In the rows, zero is written as 128.
The rows of R fall into 4 groups, and each row is roughly a mix of its group's hidden directions.
R:
[[ 84 109 122 134  88 130 140 111  83 116]
 [129 144 131 158 110 153 121 123 116 192]
 [129 139 158 141 138 133 101 107 178 167]
 [133 147 154 161 150 130  76  99 109 126]
 [140 138 125 143 154 144 118 108 185 165]
 [174 134 162 120 134 126 122 164  86 125]
 [138 132 105 120 121 108 178 158 165 153]
 [131 140 118 146 144 136  82  86 166 144]
 [141 111 138  94 104 130 173 171 121 144]
 [117 151 147 177 145 137 119  90  96 115]
 [132 119 124 129 122 140 145 107 196 157]
 [145 146 152 104 150  96 107 160 160 102]
 [ 92 139  90 126 117 106 149 110 132  80]
 [157 119 110  99 145 121 177 155 159 129]
 [134 125 134 184 130 108  94 128 147 165]
 [137 126 118  81 108 130 146 155 180 131]
 [149 115 104  98 133 138 177 167 134 110]
 [142 123 165 141 141 147  74  99 123 148]
 [ 95 133 113 163 116 123  73 102 136 133]
 [111 114 116 118 133 155 185  92 110 116]
 [118 136 136 126 146 141 127 104  64  95]
 [146 139 118 145 142 124 113 113 183 171]
 [136 119 135 152 138 138 108  89 177 164]
 [124 110  81 115 126 119 146 133 186 129]
 [109 108  59 133 125 125 138 112 112 111]
 [172 136 177 123 128 126 125 165 105 141]
 [104 128  74 142 146 115 126 106 171 129]
 [132 124  75 117 154 123 166 142 162 119]
 [173 134 155 102 116 122 142 163  91 119]
 [130 129 176 114 100 121 136 152  80 111]
 [126 154 142 108 134 129 112 138  75  83]
 [126 110 128  92 142 124 109 119 133  63]
 [ 83 127 144 158 148 122  83 112 151 130]
 [129 102 105 148 108 101 144 167 153 165]
 [145 129 130  96 106 120 165 157  91  95]
 [126 122 124  79 131 162 162  96 151 116]
 [161 147 165 129 150 133 138 154  79 128]
 [107 125 152 124 105 142 164 145  79 101]
 [126 131 126 106 123 126 167 162  96  81]
 [126 119  89  80 125 137 134 139 154  88]
 [131 107 133  82 108 107 174 151 142 111]
 [119 150 155 163 135 116  78 102 113 148]
 [118 130 136 188 145 125 117 100  89 134]
 [127 123  86 142 116 147 107 180 112 102]
 [131  97 154  72 113 140 119 127 119  94]
 [120 111 104  98 110 119 172 168 104 115]
 [ 83 124  89 126 137 128 156 130 134  82]
 [112 123 105  96 122 109 130 101 165  82]
 [121 122 120 160 135 143 100  89 152 175]
 [152 114  75 156 154 148 120 116 109 148]
 [128 124 133 168 132 137 131  92 177 162]
 [ 93 128  64 141 142 137 133 117 133 103]
 [125 151 147 133 145 132  99 115  71  95]
 [112 132 114 144 109 108 169 170  92 111]
 [114  95 126 112  72 132 109 129 165 130]
 [109 138  64 145 161 131 138 131 132 108]
 [127 119 132 108 108  96 189 155 136 130]
 [109 133 115 132 122  78 177 126 145 102]
 [134 138 104 113 172 129 186 124 121 115]
 [135 106 115 139 118 121 134 132 188 172]
 [137 120 130 125 129 142 125 101 195 158]
 [143 137  94 117 170 131 178 148 122 112]
 [121 113 105  89 112 122 168 165 103 111]
 [160 118 122 102 127 137 150 168 162 165]
 [ 86 126 147 111  99 114 147 141 102  85]
 [166 146 133  91 142 110 146 166 146 101]
 [103 121 118  85  76 155 134 112 114 123]
 [120 129 117 109 117 113 146 171  76 100]
 [107 138 150 169 132 120 116 111  73 111]
 [126 117 108 107 108 103 147 188 105 120]
 [133 150 126 173 134 121 121 111 152 182]
 [120 154 152 163 140 130  89 114  83 132]
 [142 147 139  68 126 131  99 151 130  99]
 [110 112 121  85 116 124 131 118 124  67]
 [131 151 174 109 135 140 167 159 143 105]
 [ 88 112 142 161 110 134  96  96 107 152]
 [112 116  91 122 122 130 160 142  86  87]
 [123 137 138 199 134 111 109 121 114 145]
 [122 107  55 134 125 123 127 106 119 126]
 [134 111 120  92 151 117 120 133 147  67]
 [111 146 135 163 115 133  99  78 130 161]
 [103 150  80 129 100 146 123  97 154 146]
 [118 158 145 147 171 120 134  84  98 135]
 [ 96 106  74 155 130 132 114  98 113 131]
 [138 109 147 102 117 132 163 177  92 122]
 [142 151 170 158 137 115  84 123 109 152]
 [127 130 104 106 127 133 179 153 111  84]
 [112 105  94 154 112 133 104  87 113 160]
 [121 150 164 159 133 121  84 101 102 144]
 [148 120 131 122 127 100 123 128 193 160]
 [110 140 147 173 131 122 127 124  68 122]
 [168 149 124  97 147 126 158 152 168 119]
 [177 137 131 120 157 112 148 171 146 143]
 [129 127 146 136 145 130  73  79 146 119]
 [123 150 144 133 143 129 106 122  67  93]
 [128 136 136 110 144 116 144 172 107  73]
 [147 122  78 145 169 119  93 123 145 134]
 [105 108 138 112 100 118 128  82 173 144]
 [ 76 125 100 144 116 137 109  84 124 113]
 [154 124 161 125 101 142 143 140  71 141]
 [144  98 138  68 124 142 128 151 132  98]
 [148 103 153 101 143 107 155 169 119  97]
 [ 93 127 123 156 106 125  75  96 137 135]
 [152 111 146 112 165 145  79 129 128  96]]

Each list below has two rows that fit no group; the rest each fit one group, if only roughly. Name those rows in the order they come.
  Z_161: [135 112 189 132 122 133 111 124  82 136]
  Z_439: [117 130 123 171 151 138  83  98  97 123]
  Z_251: [136 134 169 140 118 103  88 111 156 163]
  Z_122: [142 135 138  95 123 149 128 107 192 135]
  Z_707: [122 104 104  92 111 119 140 174 107  98]
  Z_948: [137 128 173 166 142 129  99 107 104 157]
  Z_897: [113 114 124 134 145 129 139 119  56 108]
  Z_458: [123 114  70 122 133 114 118 101 170 137]
  Z_349: [118 147 127 175 134 128  72 120 106 139]
  Z_797: [137 124 115 157 155 127  79 106 150 163]
 -> Z_439 Z_707
  Z_560: [136 103 128  75 128 124 149 157 136  88]
  Z_115: [103 131 133 140 113 125 154 145  66 103]
  Z_791: [146 137 140 164 167 140  76 114 126 135]
  Z_261: [105 121 153 161 127 128  77 103 130 159]
  Z_665: [164 143 184 109 115 126 137 157 108 131]
  Z_557: [110 135 129 143 140 133 145 114  62  98]
  Z_960: [164 122  67 136 140 141 134 109 138 153]
  Z_658: [112 111 162 107  93 132 152 138  79 122]
  Z_543: [145 119 113 141 127 138 122 102 185 168]
  Z_635: [170 134 149 108 156 108 135 167 161 132]
  Z_898: [107 155 113 173 152 117  88 103 121 137]
  Z_43: [131 142 130  68 132 150 125 121 105  88]
  Z_52: [137 107 108  93 127 130 185 129 160 126]
 -> Z_543 Z_635
  Z_621: [110 128 114 124 104 107 184 158 103 112]
  Z_304: [159 143  95 135 170 119 149 169 140 128]
  Z_76: [131 108 105  92 129 125 180 126 167 124]
  Z_619: [124 128 131 131 134 138 149 145  56 108]
  Z_38: [112 153 145 163 154 120  93  94  97 134]
  Z_970: [ 93 133 176 126 110 132 149 149 101  96]
  Z_74: [145 139 189 142 128 143 109 126 134 167]
  Z_452: [126 135 155 161 135 117  92  78 141 150]
  Z_956: [162 142 107 117 170 123 138 172 131  99]
  Z_670: [137 123 126 113 114 133 142 131 200 152]
  Z_782: [117 108 118  72 101 141 148 144 122  94]
  Z_672: [126 134 134 158 122 127 113 123 171 186]
 -> Z_619 Z_672
  Z_123: [146 139  98 124 166 116 111 129 185 128]
  Z_153: [ 92 104 121 101 101 132 164 131  92 105]
  Z_965: [125 135 195 144 124 133  94 129 121 149]
  Z_42: [ 97 112  63 136 136 112 114 112 131 112]
  Z_822: [108 127 111 139 114 130 194 138 102 110]
  Z_922: [115 115  91 161 152 131  92  97 141 154]
  Z_763: [145 142 193 116 132 113 106 158 124 124]
  Z_395: [109 118  63 122 127 131 161 115 135 106]
  Z_577: [151 104 131  83 137 137 145 177 129 107]
  Z_273: [ 96 135 114 139 100 130 125  86 171 153]
  Z_598: [121 124 132 104 103 123 165 153  87  90]
  Z_45: [179 129 144 123 129 112 126 175 151 151]
  Z_60: [ 84 136 130 152 127 130 106  74 107 129]
  Z_744: [143 122 106 110 142 100 169 160 168 115]
 -> Z_153 Z_273
  Z_840: [ 83 118 104 134 111 130 114  76 150 123]
  Z_313: [117 104  97 102 114 139 190 132 136 127]
  Z_968: [110 140  81 119 103 135 174 157 118 128]
  Z_443: [128 106 177 123 114 119 143 135  74 117]
  Z_151: [105 114  80 114  99 127 165 115 109 106]
  Z_427: [121 110 127  90  91 123 166 165 143 146]
  Z_476: [111 149 134 153 140 137  66  98 135 132]
  Z_494: [131 142 182 138 144 119  88 130 156 151]
  Z_575: [102 143  76 124 117 130 156 140 111  89]
  Z_145: [145 105 128  76 116 124 160 157 159 128]
  Z_336: [135 142 128  66 109 137 132 150 152  99]
  Z_316: [135 146 144 165 139 124  73 106 152 144]
  Z_699: [115 157 132 130 125 129 150 139  73  85]
  Z_95: [105 119  82 139 124 115 103 113 179 134]
 -> Z_427 Z_476
  Z_820: [135 145 138 182 139 124 138 146  90 161]
  Z_567: [131 113 108 144 110 117 172 149 172 157]
  Z_445: [154 125 146 124 121 133 171 135  69 122]
  Z_831: [104 116 125  83  88 123 157 124 119  94]
  Z_388: [135 103 140  81 116 126 159 165 114  99]
  Z_111: [118 123 107 118 105 109 169 179 105 115]
  Z_786: [135 144 123 125 143 122 143 151  76  79]
  Z_731: [171 134 119 123 132 123 106 110 169 172]
  Z_638: [127 154 127 172 150 111  76 123 128 147]
  Z_441: [139 144 151 150 138 131  82 106 173 148]
  Z_63: [101 146 120 167 141 121  78  96 118 131]
  Z_162: [111 124 111 155 129 112 148 144  63 116]
  Z_422: [ 96 148  91 166 151 125  95 105 118 121]
  Z_655: [109 122 134 157 131 129  84  93 152 167]
  Z_331: [123 140 117  90 107 120 156 174 108  95]
 -> Z_445 Z_786
  Z_761: [148 151 125 150 167  94 112 130 163 158]
  Z_267: [ 88 141 102 164 135 126  89  94 123 125]
  Z_451: [113 136 155 164 118 138 122 123  67 142]
  Z_270: [134 129  88  98 119 123 162 153 173 135]
  Z_865: [110 103 107  94 105 125 162 150 103  94]
  Z_509: [130 109 186 118  99 132 135 128  91 150]
  Z_722: [104 119  89 149 128 143 127  86 162 156]
  Z_465: [111 143 119 130 156 147 158 112  74 101]
  Z_290: [134 107 118  71 117 126 154 152 149  99]
  Z_120: [131 128 136 135 114 117  57 119 158 134]
  Z_574: [108 105  99  94 117 131 172 116 161 114]
  Z_489: [122 115 111  96 123 148 177 146 102  93]
  Z_70: [133 125 107 127 153 117 126 163  87  80]
 -> Z_865 Z_120
  Z_357: [143 141 122 153 145 125  72 109 162 151]
  Z_931: [113 126 124 140 134 122 142 133  56 102]
  Z_988: [105 129  80 131 152 117 150  98 167 133]
  Z_368: [141 140 137  95 127 143 111 112 193 135]
  Z_994: [113 138 110 115 105 127 188 158 116 103]
  Z_803: [145 138 145 132 152 121  98 123 184 161]
  Z_741: [122 124 128 159 148 112  93 131 183 153]
  Z_881: [131 126 110  89 103 119 152 178 157 128]
  Z_314: [157 105 151 104 100 117 128 158 171 149]
  Z_217: [136 143 145 140 140 123  94 109 181 164]
  Z_726: [144 146 148 129 163 112  90 139 177 135]
  Z_221: [146 149 133 153 154  96 105 118 168 162]
 -> Z_357 Z_741
  Z_892: [172 140 145  89 139 129 135 170 144 107]
  Z_429: [113 139 123 138 128 121 145 144  63  94]
  Z_824: [161 114 148 124 157 150 118 178  99 129]
  Z_634: [153 131 113 110 153 139 176 166 107 109]
  Z_757: [127 112 132 101 122 125 166 169  94  93]
  Z_713: [123 128 174 141 102 117  83 100 126 152]
  Z_642: [143 123 140  75 108 120 156 133 144  86]
  Z_219: [109 116 102 132 121 121 136 141  69  90]
  Z_256: [144 139 176 149 115 123  82 129 116 157]
  Z_522: [119 136 157 155 116 146  94  88 113 165]
  Z_630: [112 122 108  80  92 123 147 114 167 119]
  Z_806: [ 90 119 102 134  99 127 130  82 158 150]
  Z_869: [124 102 155  80 110 117 147 140 113  88]
  Z_508: [109 124 125 132 120 105 103  90 183 149]
 -> Z_892 Z_642
  Z_376: [116 109 103 133 106 121 190 156 136 137]
  Z_501: [141 131 140 164 132 113  79 125 165 158]
  Z_785: [112 124  93  90 101 122 171 144 142 108]
  Z_29: [102 124 159 130 120 124 110 102  83  86]
  Z_540: [117 130 118  89 117 130 165 154  92  92]
  Z_538: [150 139 185 109 138 131 156 120  92 130]
  Z_506: [149 144 120  99 142 141 176 146 168 111]
  Z_226: [144 131 133 108 142 149 174 155  85 106]
  Z_529: [137 119  75 123 142 116 142 145  97  86]
  Z_802: [ 81 123  76 140 133 115 152 108 133 114]
  Z_302: [140 118 120 166 141 120 159 160  79 120]
 -> Z_802 Z_302
  Z_470: [108 114  88 160 159 127  93 105 151 132]
  Z_512: [173 156 173 112 106 128 103 129 145 130]
  Z_945: [157 146 186 123 137 119  99 146 144 147]
  Z_289: [112 105 139  95 116 115 151 138  98  76]
  Z_503: [155 142 147 114 148 122 142 176 106  89]
  Z_872: [123  99 106 103 115 137 183 129 158 145]
  Z_300: [129 103 170 110 117 132 133 141  74 103]
  Z_64: [101 104 113  94 120 138 167 123 134  82]
  Z_679: [158 147 193 124 135 122 106 147 125 137]
  Z_96: [132 127 195 136 110 127 108 130 100 149]
  Z_100: [ 92 115 122 150 108 130 103  82 143 162]
  Z_818: [101 115 114 120 123 105 126 147  85  77]
 -> Z_512 Z_64
  Z_579: [146 137 144 130 133 127  79 119 181 150]
  Z_571: [ 81 109  83 148 128 126 127 115 101 102]
  Z_478: [110 118 157 121  96 159 123 114  78 107]
  Z_594: [ 91 138 125 144  92 113  76 125 106 132]
  Z_664: [139 118 149  94 104 123 168 167 109 104]
  Z_536: [127 151 125 172 145 114  72 121 123 146]
  Z_807: [112 124  91  85  95 134 163 142 136 108]
  Z_10: [175 132 148 120 133 125 131 189 119 131]
  Z_985: [ 72 124 139 125  97 137 163 121 112 102]
  Z_955: [130 124 101 100 115 115 181 166 144 122]
 -> Z_594 Z_664
